data =
[[131 138 145 106 104 143]
 [118 137 133 130 126 143]
 [139 127 115 125 119 133]
 [103 122 114 146 120 130]
 [127 132 116 109 150 129]
 [116 141 116 135 150 121]]
data[0][0] = 131
data[3][3] = 146
data[0] = [131, 138, 145, 106, 104, 143]
data[1] = [118, 137, 133, 130, 126, 143]
data[5][3] = 135
data[4][2] = 116
data[:, 2] = [145, 133, 115, 114, 116, 116]
data[4][0] = 127
data[:, 1] = [138, 137, 127, 122, 132, 141]
data[5] = [116, 141, 116, 135, 150, 121]
data[0][2] = 145
data[3] = [103, 122, 114, 146, 120, 130]
data[5][5] = 121
data[3][2] = 114
data[1][0] = 118

B =
[[112 114 121 149 123]
 [112 113 119 140 120]
 [110 138 137 129 121]
 [133 115 124 134 119]
 [108 151 134 130 143]]
B[0,0]: 112
B[:, 0]: [112, 112, 110, 133, 108]
B[1,4]: 120
B[2,0]: 110
B[2,1]: 138
B[1,2]: 119
B[3,4]: 119
B[:, 2]: [121, 119, 137, 124, 134]
B[0]: [112, 114, 121, 149, 123]

a =
[[112 125 132 139 135 125 120 130 139 119 133 138 128 120 128 120]
 [139 116 126 129 132 109 128 125 117 128 125 112 126 128 129 129]
 [125 134 130 116 116 134 138 135 128 123 123 130 131 128 128 139]
 [140 138 121 127 131 151 126 117 126 144 135 133 127 138 125 122]
 [116 138 130 126 125 144 128 131 138 125 131 142 131 128 126 126]
 [113 123 133 144 139 122 118 128 140 118 135 138 128 120 129 117]
 [116 140 131 126 124 150 128 129 139 127 132 145 129 129 126 127]
 [114 126 132 140 136 126 120 128 138 120 133 138 126 122 128 120]]
Indices start at 0.
(0, 0): 112
(3, 9): 144
(4, 12): 131
(5, 6): 118
(0, 11): 138
(3, 0): 140
(3, 7): 117
(1, 13): 128
(0, 6): 120
(2, 1): 134
(5, 9): 118
(5, 10): 135
(7, 0): 114
(7, 5): 126
(4, 10): 131
(3, 6): 126
(1, 15): 129
(7, 4): 136
(7, 2): 132
(2, 13): 128
(1, 6): 128
(7, 12): 126
(6, 5): 150
(6, 12): 129
(0, 3): 139
(1, 2): 126
(5, 14): 129
(7, 10): 133
(0, 4): 135
(5, 3): 144
(1, 10): 125
(1, 8): 117
(5, 13): 120
(2, 12): 131

A =
[[127 133 127 127 127 128 136]
 [131 131 130 128 124 127 140]
 [130 125 129 127 110 133 129]
 [133 119 128 127 121 121 127]
 [129 128 128 128 129 128 128]
 [130 120 126 128 134 130 107]
 [130 132 129 128 129 124 139]
 [124 137 129 128 126 125 142]
 [132 120 130 129 119 120 128]
 [131 127 130 129 124 131 131]
 [128 138 129 129 123 128 144]
 [127 133 129 127 128 123 144]]
Rows and columns are counted from 0.
(0, 0) => 127
(8, 1) => 120
(1, 2) => 130
(6, 1) => 132
(2, 6) => 129
(6, 5) => 124
(11, 1) => 133
(2, 2) => 129
(5, 2) => 126
(9, 2) => 130
(9, 1) => 127
(5, 6) => 107
(7, 6) => 142
(10, 5) => 128
(5, 5) => 130
(2, 1) => 125
(1, 4) => 124
(1, 6) => 140
(7, 4) => 126
(2, 0) => 130
(4, 0) => 129
(2, 3) => 127
(9, 6) => 131
(4, 2) => 128
(4, 5) => 128
(7, 0) => 124
(9, 0) => 131
(6, 3) => 128
(8, 6) => 128
(4, 3) => 128
(7, 1) => 137

grid =
[[137 140 125 110 117 128]
 [131 135 126 121 134 138]
 [136 139 125 114 124 134]
 [116 128 127 128 145 130]
 [129 121 131 137 124 125]
 [143 119 136 135  99 115]
 [122 131 126 124 134 127]
 [139 136 125 118 115 130]
 [119 135 122 117 129 122]
 [132 130 128 118 100 106]
 [135 124 133 129 109 116]
 [140 127 131 130 122 135]]
Rows and columns are counted from 0.
(0, 0): 137
(10, 3): 129
(10, 1): 124
(1, 4): 134
(1, 0): 131
(5, 0): 143
(1, 2): 126
(8, 4): 129
(8, 3): 117
(9, 3): 118
(2, 0): 136
(5, 3): 135
(11, 5): 135
(11, 1): 127
(4, 1): 121
(11, 4): 122
(11, 2): 131
(6, 5): 127
(6, 1): 131
(5, 5): 115
(9, 2): 128
(3, 0): 116
(8, 0): 119
(6, 0): 122
(4, 5): 125
(2, 5): 134
(7, 0): 139
